Some points:
[ 0.5  0.3  0.1 -0.4 -1.1 -1.4 -1.1  0.7  1.  -0.5  0.5  2.6  1.   0.2
 -0.4 -0.2  0.1  0.2  1.1  1.4  2.2 -0.2  0.6 -1.4]
[ 1.1 -0.3 -0.7  1.1  0.7 -0.1  0.9  0.5 -0.6  1.1 -0.2 -0.2 -0.3 -1.4
  0.7  0.9 -0.2 -1.  -0.1 -1.3 -0.9  0.7  1.1  1.1]
[ 0.2 -1.4  0.2  1.8  0.3  0.4 -0.1 -0.3  0.7  1.5 -0.8 -0.2  1.6 -0.7
  1.2  0.   0.3 -1.   0.2  0.3 -0.9  0.9 -1.2  0.9]
[ 0.5 -1.3  0.5  1.7  0.9 -1.1 -1.1  0.7  2.4  0.   0.9 -0.6  0.4 -1.
  0.5  1.2  0.9 -1.   0.8  1.4  2.   1.8 -0.9  1.8]
[ 1.2 -0.5 -0.1  0.5 -2.3  1.3  2.5 -2.2  1.3 -0.5  0.1  0.3 -1.3  0.5
 -1.1  0.9  0.7  1.7 -0.9  0.3  0.7  0.7  0.5  1. ]
[ 0.8 -0.3  1.2  0.9  0.4 -1.7 -1.1  0.5 -0.9 -1.6  0.6  1.1  0.4  0.1
 -0.1  0.8  0.8 -0.1 -0.5  0.3  0.   2.3  0.1 -0.4]
[ 0.3 -1.5  2.2 -0.9  1.6 -0.7  0.1  0.6  0.5  1.3  0.5  0.5  1.5 -0.4
 -0.2 -0.6 -0.6 -1.5  0.4  0.7 -0.9  0.3  0.4 -1.4]
[-0.3  0.2  1.4  0.   0.5 -0.8 -0.3  0.4 -0.7 -0.6 -0.9  1.2 -0.4 -0.8
 -0.2 -0.4  0.  -0.1  1.7 -0.1 -1.2 -0.6 -0.2 -1.4]
[-0.2 -1.2  0.7  1.2 -1.5  0.8  0.   0.   1.5 -1.   1.2  0.6  0.2  0.1
 -1.  -0.1  0.1 -0.3  0.3  0.4  1.1  1.1 -0.4 -0.9]
[ 1.5 -1.5  1.1 -0.6  1.8 -2.2 -0.4  0.5 -0.3  0.7  0.5  0.1  1.7 -0.1
 -0.4 -0.7 -1.5 -0.8 -0.4  1.2 -0.3 -0.5 -1.8  0.2]
[ 1.  -2.  -0.1  0.7  0.   0.1 -0.2  0.5  0.4  0.9  0.6 -0.4  0.6  0.7
  0.2 -0.8  0.  -0.5  0.3  0.6 -0.3  1.4  0.5  0.3]
[-1.1  1.2 -1.8  0.   0.5  2.1  1.6  0.7  1.  -0.3  0.  -1.5 -1.8 -2.2
  0.2  1.1  1.6  0.3 -0.2 -1.3 -0.4 -0.5  0.8  0.8]
[ 0.7  0.   0.5  0.3  2.8  0.3 -0.6  0.2 -3.1 -0.1 -1.7 -1.2  0.7  0.4
 -0.4 -1.1 -0.4 -0.4  0.6  0.4 -0.7  0.9  0.1  0.9]
[ 1.  -1.4  0.3  1.8  2.7 -0.8 -1.1  0.2 -1.1  1.2 -0.6 -1.   2.   0.4
  0.3 -0.7 -0.4 -1.3  0.4  0.3  0.1 -0.6 -0.2  0.5]
[ 0.  -0.9  0.   0.4 -0.1  0.2  0.5 -1.6  1.6  0.3  0.6 -0.6  0.   0.4
  1.1  0.8  0.6  1.  -1.1  2.   2.  -1.5  0.9  0.5]
[-0.4 -0.1  0.7 -1.4 -0.9 -0.1  0.  -0.2  1.  -0.1  0.1  0.5  0.2  0.2
  0.  -1.   0.5 -1.   0.2  0.5 -0.2  1.1 -0.4  0.7]
[-0.4  0.1  1.1 -0.7  0.3 -0.5  0.3  0.3 -1.1  0.2  0.4  0.3 -0.6  1.
  0.  -1.2 -1.8 -1.   1.   0.  -0.8 -0.5  1.1 -1.6]
[-0.4  0.3 -0.1  0.1  1.3 -1.8  0.2  0.2 -1.  -0.9 -1.  -0.5  0.8  0.
 -0.2 -1.4  0.3 -0.2 -0.1  1.1 -0.8  0.5  0.7  0.7]
[-1.8  1.5 -1.6  1.   0.6  1.1  0.8  0.5 -0.5 -0.3 -1.7 -2.7 -0.3 -0.5
 -0.2  0.   0.1 -0.5 -0.3  0.1 -0.9  0.1  0.  -0.1]
[-1.9  1.2  0.3 -1.  -2.2 -0.8  1.7 -0.2 -1.7 -1.2  0.1  1.2 -1.2  0.4
 -0.1  0.6  0.8  0.7  0.4 -1.3 -0.2  1.6  0.1 -1.4]
[-0.7 -0.5 -0.5 -0.2  0.3 -0.5 -0.8  0.3  0.2  0.8 -0.5  0.1  0.1  1.4
  1.  -0.3 -0.7  0.5  0.1  0.3 -0.7 -2.3  0.4  1. ]
[-0.5  0.3 -0.8  0.  -1.   0.8  0.5  0.9  0.2 -0.1 -0.6  0.4  0.1  0.1
  0.9  0.8 -0.2 -1.4 -0.9 -0.3 -0.9  0.4 -0.1  0.5]
[-1.1  1.   0.  -1.  -0.4  0.1  1.2 -0.3 -0.2 -0.2  0.   0.2 -0.3  0.4
  0.3 -0.5 -0.1  0.1 -1.  -1.  -1.5 -0.2  0.3  1. ]
[-0.1 -0.7  0.2 -0.7  2.6 -1.9 -1.8  0.6 -0.6  1.1  0.3 -1.   1.6  0.
 -0.1 -0.7 -1.  -1.8  0.2  0.8  0.6 -0.2  0.3  1.3]
[ 0.2 -0.6 -0.3  1.9 -0.7  1.1  1.  -0.9 -0.1  0.8  0.3 -0.1 -1.1 -1.2
  0.1  0.   1.5 -0.3 -1.1 -0.2  0.8  0.   0.3  1.7]
[-0.6  2.  -1.5 -1.9 -2.3  0.1  0.9  0.3  0.2  1.  -1.  -0.3  0.6 -0.3
  1.9 -2.  -0.8  0.3  1.3 -1.  -1.1 -0.9  1.  -1.3]
[ 0.1  1.2  0.5  1.4 -0.3  1.4  1.   0.7 -1.   0.2 -0.2 -1.4  0.  -0.3
 -0.1 -0.1  0.  -1.  -0.3  0.   0.4 -0.1 -0.2  0.8]
[-0.7  0.7  0.  -0.2  1.  -1.  -2.1  1.1 -3.6  0.1 -0.2 -0.3  1.1  0.2
 -0.2 -2.1 -1.4  0.8  0.6 -0.7 -0.8 -1.8  0.3 -1.1]
[-0.3 -0.4  0.4  0.7 -1.6  0.   0.1 -0.6  0.8  0.3 -0.1 -0.4 -0.9  0.
 -0.2 -0.1  1.1  0.4 -1.2  0.2 -0.3 -0.6 -0.5  0. ]
[ 0.4  0.6  0.5 -1.3 -1.7 -0.7 -0.1  1.   0.3 -0.8  1.   2.7  0.   1.6
 -0.9  0.6  0.8  0.6  1.2  1.7  2.5 -1.4  0.4 -1.8]
[ 0.  -0.3  1.3  0.3  1.4 -0.7  0.4  0.8  0.3 -0.7  1.  -0.5  0.4 -0.5
 -1.3  0.   2.  -1.5  0.2  1.2  0.1  1.5 -0.1  1. ]
[ 0.3 -1.7  1.9 -0.1  0.  -0.2 -1.4  0.  -0.9 -0.1  0.3  0.4  1.6  1.9
 -0.2 -0.9  0.4  0.   0.7  0.1  0.  -1.8 -0.7  0.3]
[-1.3  1.9 -1.8  0.3 -1.   0.4 -0.6 -1.1 -1.1  2.2 -1.6  0.1 -2.5 -0.1
  0.9 -1.  -0.6  1.1  0.3 -2.3  0.2 -2.2  0.  -1. ]
[-0.1  1.4 -0.4  1.1 -0.7  1.6  1.3 -1.8  0.9 -1.5 -0.5 -0.1 -1.8 -1.4
 -0.9  1.3 -0.2 -0.5 -1.6 -0.6  1.   0.1 -1.1 -0.2]
[-1.5 -0.4 -0.5 -0.2  2.6 -0.5 -0.9  0.   1.1  2.1 -0.7 -0.5  2.5  0.4
  0.5 -1.  -1.6 -0.8  1.6  0.8 -1.8 -1.9  0.8  0.3]
[ 2.5 -1.1 -1.1  0.5 -0.9  1.3  1.  -1.3  1.6 -1.5 -0.2 -1.3 -2.2 -0.2
  0.2  3.3 -0.5  0.5 -0.8  1.3  0.6  0.5 -1.1  1.9]
[-0.4  0.7 -0.7 -0.1 -1.1 -0.8  0.2 -0.5 -1.5  1.6  0.9  0.3 -0.5  0.4
 -0.9  0.1 -0.4  0.7  0.  -1.6  0.3  1.2  0.7 -1.9]
[-1.   0.9 -0.6 -0.4  0.9  2.  -0.1  0.6 -0.5 -0.7 -0.5 -1.9 -1.  -0.1
 -0.1 -1.1 -0.5  0.4  0.2 -2.5 -1.6 -0.7 -1.1 -0.6]
[ 0.2  0.7 -1.1 -1.9 -0.8 -1.1 -0.4 -0.5 -0.7  0.  -0.1  0.8  0.9  0.6
 -0.7 -1.1 -0.4  1.3  1.  -0.9  0.4 -0.6  0.6 -2. ]
[-1.5  0.9  0.5 -0.7  1.   1.6 -0.8  0.  -0.9 -0.2 -0.3 -1.9 -0.4 -0.2
  1.2  0.2  1.  -0.2 -0.8 -0.9 -0.6 -1.4 -2.   0.5]
[ 1.6 -1.1  0.1  2.1  1.8  0.1 -0.9  0.5  0.4  1.3  0.8 -1.2  0.4 -0.6
  0.7  0.4  0.7 -0.5  0.3  1.8 -0.9  0.5  0.4  0.3]
[ 1.  -1.4  0.2  1.8  0.  -0.1 -1.3  0.2  1.4  0.9  0.5 -0.1 -0.3  0.
 -0.1  0.6  0.  -0.2  0.1  0.1 -1.1  2.8  0.1  2.2]
[ 0.5 -0.9 -0.3 -1.   0.5 -1.7  0.5 -0.6  0.  -0.7 -0.4  1.  -0.1  0.4
 -0.2  0.1 -0.8  1.   0.6  0.7  2.2  0.5 -0.1 -1.1]
[-1.2  1.4 -0.9 -0.8 -1.3 -0.1  0.6 -0.7 -1.  -0.1  2.4  0.9 -1.2  1.2
  0.9  1.2  0.4  0.8 -0.8 -1.8 -0.3  0.2  0.5  0. ]
[ 0.4  2.5  0.2 -1.   1.3  1.1 -0.1 -0.4 -1.7 -0.1  0.2 -1.4 -0.1  0.1
  0.4 -1.1 -0.5 -1.4  1.2 -3.  -2.3 -1.3  0.  -0.4]
Along one direction, these points spread out more than along any other. Take the direction at right angles to it along which they spread out most. Then take the direction at right angles to both along which they spread out most. Go by this last direction. For each point below, how far along it does it lie, from 0 to 99? 50 is the average, and the first point above lies past it. One standard deviation of the points above along it is 16.
[ 0.5 -0.9 -1.   0.1 -0.8  0.7 -0.2 -0.3  1.2  0.7 -0.5 -0.1  0.8  0.5
  0.5  0.9  0.9  1.4 -1.1  0.9  1.6 -2.3 -0.7 -1.4] 60
[-1.3  0.4  0.4 -0.8 -0.9 -0.5 -0.2  0.5 -0.5 -1.3  0.4  0.9 -0.5 -0.2
 -0.5  1.   1.2  1.   0.2  0.   1.6  1.3 -0.4 -2. ] 74
[ 1.   1.  -0.4  0.1 -0.9  1.1 -0.5  0.4 -0.2  0.  -0.3  0.9 -2.7 -1.3
  0.4  1.1  0.8  0.7 -1.4 -0.4  0.6  0.9 -0.1  0. ] 49
[-1.1  1.8  0.  -1.1 -0.1 -0.1 -1.5  0.6 -2.7  1.1 -0.8 -0.3 -0.2 -0.4
  1.4 -0.8 -1.1  0.1  0.  -1.1 -1.3 -1.9  0.7 -1.2] 48
[ 0.1 -1.7  0.4  0.9  1.2  0.2 -1.2  1.1 -0.2  0.9  0.6  0.8  1.9  0.2
 -0.5 -0.8 -1.5 -0.6 -0.6  1.4 -1.2  0.8 -0.3  0.9] 47
[-2.   1.  -0.4 -1.4 -1.1  1.8  2.2  0.5  1.  -1.   0.1 -0.8 -1.3 -0.6
 -0.6 -0.6 -1.   2.2 -1.4 -2.5 -1.  -1.4 -0.5  0.7] 41
[-0.4 -0.6 -0.3  0.   0.1  0.2 -0.7  0.4  1.5 -0.2 -0.2  0.2  0.5 -0.4
 -0.4 -0.9  0.  -1.1  0.8  1.  -0.1  0.6 -0.7  0.6] 50
[ 1.4  0.1 -2.4 -0.5 -0.4  2.1  1.6 -1.5  2.  -1.7 -1.5 -0.6 -1.8 -0.7
  0.5  2.3  0.2  0.7 -1.5  0.3  0.2 -0.1 -1.   0.9] 35
[ 0.4 -0.2  0.7  0.7 -2.1  0.1  0.5 -2.3  2.4 -2.1  0.6  1.3 -0.8  0.2
 -0.7  1.1  0.5  2.6 -0.8  1.5  1.   0.1 -0.8 -1.6] 78
[ 0.8 -0.3  0.7 -0.5 -1.  -0.3 -1.  -0.5  1.1 -0.8  0.   1.5  1.4  0.2
 -0.7  0.6  0.6 -0.2  1.   0.   1.4  0.7  0.8 -0.3] 73
[ 1.7 -0.8  1.8 -1.7  0.8 -0.8  1.1  0.1  0.3 -0.6  0.6  1.1  0.6  1.4
 -2.4  0.8 -0.2  0.4 -0.4  0.3  0.7  2.   0.5  1.1] 69
[ 0.2  0.5 -0.4 -0.9 -0.7 -1.1  0.2  0.4  0.4 -0.8  0.4  1.  -0.3  0.4
  0.   0.4 -0.2  0.6  0.8 -0.5  1.6 -0.1  1.2 -0.3] 72
